128 stands for zero in the data rows.
Here are some points, one per row:
[118 139 136 116 158 111  24 157 191  90  99 132 177 125  83 167 132  93
  79 160 140 121 119 109 117 169 149  87 134  74 172 112 175 143 152 100
 177 164 138  98  71  56 132 133 100 122  98]
[150 217 205 116 146 122 218 184 174  71 144 103  78 108 115 176  92  90
 119 126 131 157 124 130 167 178 172 145  80 153  77 200  80 102 139 194
  65  94 181 161 144 129 145 128 119 182 145]
[115 203 150  97 127  97 105 132 149 108 113 117 183 121  97 157 110  89
 114 112  47 144 108 111 183 159  98 108  93 129 132 199 142 117 127 204
 106 185 137 169  93  90 138 108  68 145  78]
[146 127 137  65 128  92 102 161 126  73 154 140 187 158  62 127 114  78
 120 155  32 219 177 143 148 129 100 108 139 125 121 199 132 137 109 161
  91 155 133 146 107  84 108 103 106 116  77]
[150 159 125 100 119 100  51 111 195  56 128 171 127 123  86 139 138  80
  97 105  73 169 135 164 180  99 157  90 150  95 119 113 119 128 120 134
 116 175 175 167 111  91 166 111 118  84  85]
[116 161 121  98 114  77  30 129 203 104 144 116 230 109 116 148 104  36
 106 143  39 138  99 152 139  99 120 100 136  98 130 186 158 149 122  96
 122 161 138 140  90  73 133 106  84 142  79]
[155 135  51  48 131 196 111 135 136 126 184 118 147 173 108 132 148 121
 106 184  94 157 138  82 220 205 199 106 101 155  87 163  73 155 112 160
 116 119  20 124  91  49  98 118 198 173 178]
[103 149 115  97 117 115  80 167 158 113  54 108 168 116 110 150  87  94
  97 122 111 140  93 137 175 171 102 122  98 181 100 188  86  92 129 119
 153 136  76 144 155 109  80 156  79 174 112]
[128 179 135 117 123 195 111 149 168 119  93 131 122 128 188 118 133 126
 118 167 172  87 102 128 126 122 112  75  41 167 111 108 107 130  78 119
 146  61 101 136  82  63  90 134  95 205 107]
[140 154 110 116 150 163  69  79 165  86 186 115 132  83  89 133 190  55
 158 137  77 107 122 167 175 162 164  58 142 136  90 172 168 174 138 124
 122 129 142 193 154  72 109 141  83 162  82]
[132 118 118 108 118 128 126 158 174 122 196 159 187 127 138 103 153 120
 103 125  79 109 140 203 118  97 149  87  98  94 120  98 184 159 115 112
 137 128  96 165 114  75 115 140 118 144  86]
[140 140 135 108 125 112  97 143 220  65 140 125 145 108 128 160 108  95
  72 129  97 153 109 123 175 130 168 110 129 106 153 157 135 129 110 163
 180 157 103 180 143 183 108  99  89 126 104]
[125 153 127  90 127 119 101 124 179  86 137 121 199 110 101 190 101 102
  98 138 110 175 100 113 136 158 128 104 106 143 148 168 125 104  89 157
 112 107 112 129 138  91 122 154 132 159  93]
[114 141 104 150 151  53  93 175 179  78 128 205 151 166  81 152 122  89
 113 167  72 159 137 165 127 120 114  64 131  71 137 109 132 131  92 146
 103 187 156 147 114  71 144 127  99 133  93]
[124 219 153 105 114 140 155 133 139  78 131 138 163 162 105 160  98 162
 109 127  57 162 168  89 191 139 138  57 139  94 147 171 144 134 165 174
 110 105  94 172  71 128 135 126 122 164 104]
[145 148 132  83 145 122 125 119 147  76 131 151 165 117 111 181 138 122
 125 122  89 122 157 123 147 104 153  86 135  82 118 183  71 147  95 141
  71 160 139 152  99 101 175 128 112 144  81]
[129 146 158 114 133  87 110 109 198  59 100 172 161 135 144 165  86 137
 114 131 102 126 155 161 177 160 122 101  88  91 140  96 122  86 127 167
 114 122  92 141 154 102 100 142  51 164 128]
[154 150 134  90 115 113  73 139 174  43 134 124 189 109  70 118  95  87
 100  76 114 226 132  84 192 138 163  89 118 108  95 194 157 150 118 175
 111 157  97 169 142 133 130 156 116 112  97]
[160 173  96  40 117 153 103  74 167 105 141 127 140 121 111 170 110  77
  99 105 143 144 147 168 180 132 136  87  91 143  72 153 126 184 110 110
 125 144  80 147 146  94  81 135  66 125  93]
[124 159 150 121  99 158  71 148 185  82 117 129 150  93  84 175 117 119
 112 130 113 114 107 126 133 169 133  85  78 150 126 169 124 146 119 140
  93 153 119 130 150 126 149 127  92  96  94]
[142 133 152 105 133 150 108 140 177  81  73 172 121 162 133 160 136  98
 146 145 160 132  84 153 123  96 136 103  99 108 102 126 101 106 125 117
 122 116  88 125  98  49 112  92  80 129 124]
[139 159 119 111 160 154  59 144 173  98 142 104 151 130  73 116 133  64
 131 145  36 127 150 140 154 127 177  83 179  95 144 119 162 164 129  87
 100 203 109 171  97  83 145 137  93  85  52]
[127 160 137  65 110 111  72 170 200 137 151  93 212 115 127 140  83  64
  98 146 126 120 108  81 188 181  97 145  68 139 134 194 139 134 104 112
 107 119  84 117 123  81 143 146  63 140 111]
[131 145 129 107 127 135  91 146 179 126  98 156 162 101 110 195 133 135
 101 104 192 118  69 140 137 109 100 157  88 162 147 187 105 103 131 115
 181 122 152  95 161  72 101 119  72 133 105]
[ 99 142 162 124 107 119  67 129 197  87 117 158 166 120 104 141 121 100
  97 100  67 145 129 170 119 122 130  90  99 111 123 137 129 127 117 128
 111 167 129 165 137 112 131 104 120 114  41]
[129 174 168 179 125 110  66 216 229 149 147 141 125 178 143 162 106 136
  82 117 128  66  99 108 116 114 166 106  56 104 182  28 165 112  89  81
 182 131 154 124 111 106 178 111  99  83 101]
[152 171  78 107  75 147 100 100 152  92 128 162 120 132 119 109 124 104
  89 100  76 136 169 106 165 174 174  98 212 124 134 149 171 150  91 130
 107 197 100 184 102 152 103 147 103  95  88]
[138 126 108  97 138 174 105 151 169 130 118 139 103 119 144 168 136 162
 115 118 131 171 119 150 127 144 136  83  73 105 121 129 109 163 118  89
 121 101 116 167 136  67 107 121  68 123 110]
[108 140 124 101 134 118  83 139 182  90 118 108 157  58  85 179 118  60
 109  82 131 172 157 119 151 122 167  94 143 147 138 207 114 155 140 152
 125 186 149 148  96 131 153 114  73 106  89]
[109 158 106 144 159 142 116 111 144  88 141 135 137 162 131 165 142 132
 113 153 132 115 137 114 188 135  84  87 102 114 114 112 157 172  89 165
 150 112  62 140 111  60  88 137  92 132 116]
[159 115  94 115 146 189  90 137 179  89 144 172 126 166 123 109 156 113
 113 188  49 158 152 144 120 121 148  67 123 133  58 102 127 151  80  94
  84 132  81 130  97  72  99 176 113 154  84]
[154 157 174 158 126 175 118 199 163  52 136 174  82 137 130 125 140 133
 109 144 109  80 130 127 159 112 170  92  70  96 117 109 170 175  86 144
 145 126 161 161 106 117 154 107 109 137  99]
[121 129 141  76 108 156  72 151 117  59 122 168 137 182 123 145 121 122
 134 186 117 149  93 168 161 141 160  92 137 134 108 145 120 141 105 112
 103 177 118 146 112  74 112 131 120 148 129]
[107 119 162 129 132 119  45 189 233 117 127 119 206 177 119 170 121 110
  79 168 129 151 132 102 139 124  83  90  93  97 144 141 152  96 122 117
 185 139 106  94 121  34 128 102 151 176 129]
[129 152 111 108 110 146  74 107 176  72 148 128 154 112 112 143 163 106
 126 126  84  68 124 131 123 144 160  80 152  85 139 112 161 157 125  88
 101 144 103 163 121  96 130 115  67  90  70]
[146 139 197  35 123  73  93 134 141  46  91 100 145 134  70 178  62  90
 119  78  89 180 138  96 150 151 104 131 115 185 147 175 133  64 139 183
  89 152 104 113 106 122 143 100  55 142  96]
[146 157  77  69  92 137  74 123 165 123 159 134 136 109 120 189 170  77
  96 140 146 171 125  70 185 136 159 129  90 146 101 166 116 178 167 159
 114 117 127 131  72  96  95 129  99 181 145]
[174 165  74 108 154 113  78 148 204 151 190 134 236  81 106 143 197 139
 116 162  85 157 140 101 182 128  70 107 109 112 151 116 183 192 103 207
 158 144 112 163 143  82 147  90 126 135 102]
[131 198 137 113 140 118  88 210 164  87 149 135 161  89  96 132 119  81
 145 149  28 126  83 145 160 161 116 106 112 154 106 204 136 145  86 138
  76 168 163 158  87 127 148 108 111 118  54]
[140 148  91  84 159 149  75 129 139 144 162 172 181 178 125 124 110 135
 107 201 137 115 145  87 169 127 117 111  87 115 108  97 130 169 100 131
 124  90  54 138  59  32 113 146 117 158 130]
[158 176  85 100 128 117 113 122 189 109 197 107 200 114  94 124 134  94
  83 115  53 131 162 126 145 152 155  85 148  77 127 164 167 138  89 174
  49 125  23 195 133 112 109 112  67 108 117]
There is one direction along which these points spread out most. Take the direction at right angles to it along which they spread out most. Go by this last direction. For each point below, how far along it does it lie, from 0 to 99? 50 is the average, and the first point above lies past it. One standard deviation of the points above along it is 16.
[132 118 118 108 118 128 126 158 174 122 196 159 187 127 138 103 153 120
 103 125  79 109 140 203 118  97 149  87  98  94 120  98 184 159 115 112
 137 128  96 165 114  75 115 140 118 144  86] 74
[158 176  85 100 128 117 113 122 189 109 197 107 200 114  94 124 134  94
  83 115  53 131 162 126 145 152 155  85 148  77 127 164 167 138  89 174
  49 125  23 195 133 112 109 112  67 108 117] 59
[155 135  51  48 131 196 111 135 136 126 184 118 147 173 108 132 148 121
 106 184  94 157 138  82 220 205 199 106 101 155  87 163  73 155 112 160
 116 119  20 124  91  49  98 118 198 173 178] 31
[129 152 111 108 110 146  74 107 176  72 148 128 154 112 112 143 163 106
 126 126  84  68 124 131 123 144 160  80 152  85 139 112 161 157 125  88
 101 144 103 163 121  96 130 115  67  90  70] 74
[140 154 110 116 150 163  69  79 165  86 186 115 132  83  89 133 190  55
 158 137  77 107 122 167 175 162 164  58 142 136  90 172 168 174 138 124
 122 129 142 193 154  72 109 141  83 162  82] 62
[131 198 137 113 140 118  88 210 164  87 149 135 161  89  96 132 119  81
 145 149  28 126  83 145 160 161 116 106 112 154 106 204 136 145  86 138
  76 168 163 158  87 127 148 108 111 118  54] 52
[121 129 141  76 108 156  72 151 117  59 122 168 137 182 123 145 121 122
 134 186 117 149  93 168 161 141 160  92 137 134 108 145 120 141 105 112
 103 177 118 146 112  74 112 131 120 148 129] 50
[131 145 129 107 127 135  91 146 179 126  98 156 162 101 110 195 133 135
 101 104 192 118  69 140 137 109 100 157  88 162 147 187 105 103 131 115
 181 122 152  95 161  72 101 119  72 133 105] 30
[114 141 104 150 151  53  93 175 179  78 128 205 151 166  81 152 122  89
 113 167  72 159 137 165 127 120 114  64 131  71 137 109 132 131  92 146
 103 187 156 147 114  71 144 127  99 133  93] 71
[150 217 205 116 146 122 218 184 174  71 144 103  78 108 115 176  92  90
 119 126 131 157 124 130 167 178 172 145  80 153  77 200  80 102 139 194
  65  94 181 161 144 129 145 128 119 182 145] 9
